Each row has a name. Each piece below is followed by the name of the row it came from, unless a question asks for something else. Each question is about the rows just above it. Places in a row count from 1.

[-60 -38  -4 -13   5  37 -39 -26   5   4 -47 -74] : fafof
[-13 -39   5 -74  14  28 -37 -57  32  45  93  44] : sozek
[-60 -38  -4 -13  42  37 -39 -26   5   4 -47 -41] : rutut
[ 52   4 -31  22   5  -9  24  46 -42 -74 -19   7] : mak
[-41] is at row and place -> rutut, 12
Row and place of [-37] in the named rows: -> sozek, 7
Where in the named rows is [28]? -> sozek, 6
Where in the named rows is [-9]? -> mak, 6
[-60 -38  -4 -13   5  37 -39 -26   5   4 -47 -74] is in which row? -> fafof
Row and place of [-19] in the named rows: -> mak, 11
Row and place of [-31] in the named rows: -> mak, 3

[-31 -16  -4  19   1  -1 -15  15  -8   3  15 -17  15   3 -20 -21  -8   9
  35 -24 -25  11   9  10  -2  -9  31  -2   2  -7 -30  -7  10 -14  25 -42
   9  -7   6 -13   5 -25  -1  21  14  -9   4  18 -24  13 -19   0  -4  -5] -> fepi
[ -5 -35  17 -13 -34  19 -19  -6   4   4  -6 -21  30  -9  28  -9  18   5
  -4  -7 -11  13 -16  -3  14   8   2 -23 -40  -5  17   0  20  25 -14   8
   0  -3 -17 -31  22  14  32   8  -2   2 -10  24  24  -8 -21  14  -7 -54] -> siku
[-45 -14   9  18   6 -23 -19  34 -42  30  38 -12 -10  -3 -23   8   5   5
  17  -8 -42  15  12  14  -5   9  12  16  -6  21 -22  13  26  -2   9 -16
  29 -14  -7  14 -11 -22 -12   2  21  -6   2  -6 -13  45  -4  -8   1   2] -> vete
[  0 -31  16 -22   0 -14  28  10   3  19  18 -19 -22   2  37   8  12  21
   0 -15   1 -10 -13  13  10  19   6  -9   9   5 -19  47  15   5   5  28
   2 -13  -9  14 -38 -19  71 -12 -26  -5 -10 -29  -8  26  16  23   5   2] -> lugeb
[ 15   7  -2   2 -17 -19 -23 -16 -29  -6   4  -8  21 -21  42 -47  42  -4
  -5   1  24  13  -4 -14  -5  -3 -23 -22 -34   2  18  -7  18  -6   2 -16
   3  29   0  -2  24   3  39 -18  20   5  11   6 -14 -12   9  44  21 -64] -> tir
[-10 -38  -9  -2 -23   1  20  -1  -1   8  -9 -24  12  -8 -25  -9  -4  36
 -28 -21   2  34  23  16  16 -17  -7   3 -23  -1   2 -33  13   1 -15 -12
 -19 -21  36   1  20 -12  -4  -2  19   2  13  -1  16  31 -14  -5  19 -36] -> kanur
[-48 -18  25  -2  22 -12  -5  27 -23  28  33  -7 -27   3 -18  26   9   8
  31   8 -19  15  -6  12  -1  19  -1  20   5  26  -4  24  21  -8  17  21
  24 -14 -18  41 -32  -7  -3  -6  10 -12  12 -32   6  60   0   2  -3   2] -> redas
Row and place of [35] in the named rows: -> fepi, 19
find: [-45 -14   9  18   6 -23 -19  34 -42  30  38 -12 -10  -3 -23   8   5   5
  17  -8 -42  15  12  14  -5   9  12  16  -6  21 -22  13  26  -2   9 -16
  29 -14  -7  14 -11 -22 -12   2  21  -6   2  -6 -13  45  -4  -8   1   2] -> vete
Which row holds [ 15   7  -2   2 -17 -19 -23 -16 -29  -6   4  -8  21 -21  42 -47  42  -4
  -5   1  24  13  -4 -14  -5  -3 -23 -22 -34   2  18  -7  18  -6   2 -16
   3  29   0  -2  24   3  39 -18  20   5  11   6 -14 -12   9  44  21 -64]? -> tir
Row and place of [33] in the named rows: -> redas, 11
[44] is at row and place -> tir, 52

[ -7 -19 -39  22 -16  28  39  -9 -16   7 -43 -18  -8  37  71   7 -45   4
   1  27  34  28   4 -21]  zuto
[ -8 -20 -43  26 -16  28  45  36 -20   3 -48 -17  -8  43  78  11 -49   3
   4  29  39  33   0 -21]  Rel
[ -8 -20 -43  26 -16  28  45  -8 -20   5 -48 -17  -8  43  78  11 -49   3
   4  29  39  33 -24 -22]  nupor
[-7] is at row and place -> zuto, 1
Where do [ -8 -20 -43  26 -16  28  45  -8 -20   5 -48 -17  -8  43  78  11 -49   3
   4  29  39  33 -24 -22] appear? -> nupor
Row and place of [37] in the named rows: -> zuto, 14

[ 71  43  64  61 -61  69 -34  48  -4 -18] -> Sato
[-44  43  40  60 -74  59  57 -19 -10 -64] -> lavum
[-44  19  40  13 -74  59  57 -20 -10 -64] -> nure
[69] is at row and place -> Sato, 6
[60] is at row and place -> lavum, 4
Row and place of [13] in the named rows: -> nure, 4
Row and place of [-20] in the named rows: -> nure, 8

[ 64  45  75 -70  54 -42 -49  17  66 -42  61  65  49 -66 -44  77  18 -42
   5  40  55 -21  65 -42 -48  50  79  26 -26 -68 -28 -40 -62 -22 -41  43
  29 -49 -74  -4 -24  16 -25]  kezun
[ 64 -79  75 -70  54 -42  42  17  66 -42  61  65  49 -66 -44  77  18 -42
   5  40  55 -21  65 -42 -48  50  79  26   6 -68  36 -40 -62 -22 -41  43
  29 -49 -74 -80 -24  16 -25]  fuv
[-52  -8  69 -79 -13   1  42  67 -76 -51 -52 -17 -44  77  39 -43  53  66
  61 -16  16  -7  23  73 -63  26 -73 -18   6 -21  36  -2 -36 -28 -28   4
  55 -60  -5 -80   5  30 -46]  vode
find: [ 64  45  75 -70  54 -42 -49  17  66 -42  61  65  49 -66 -44  77  18 -42
   5  40  55 -21  65 -42 -48  50  79  26 -26 -68 -28 -40 -62 -22 -41  43
  29 -49 -74  -4 -24  16 -25] -> kezun

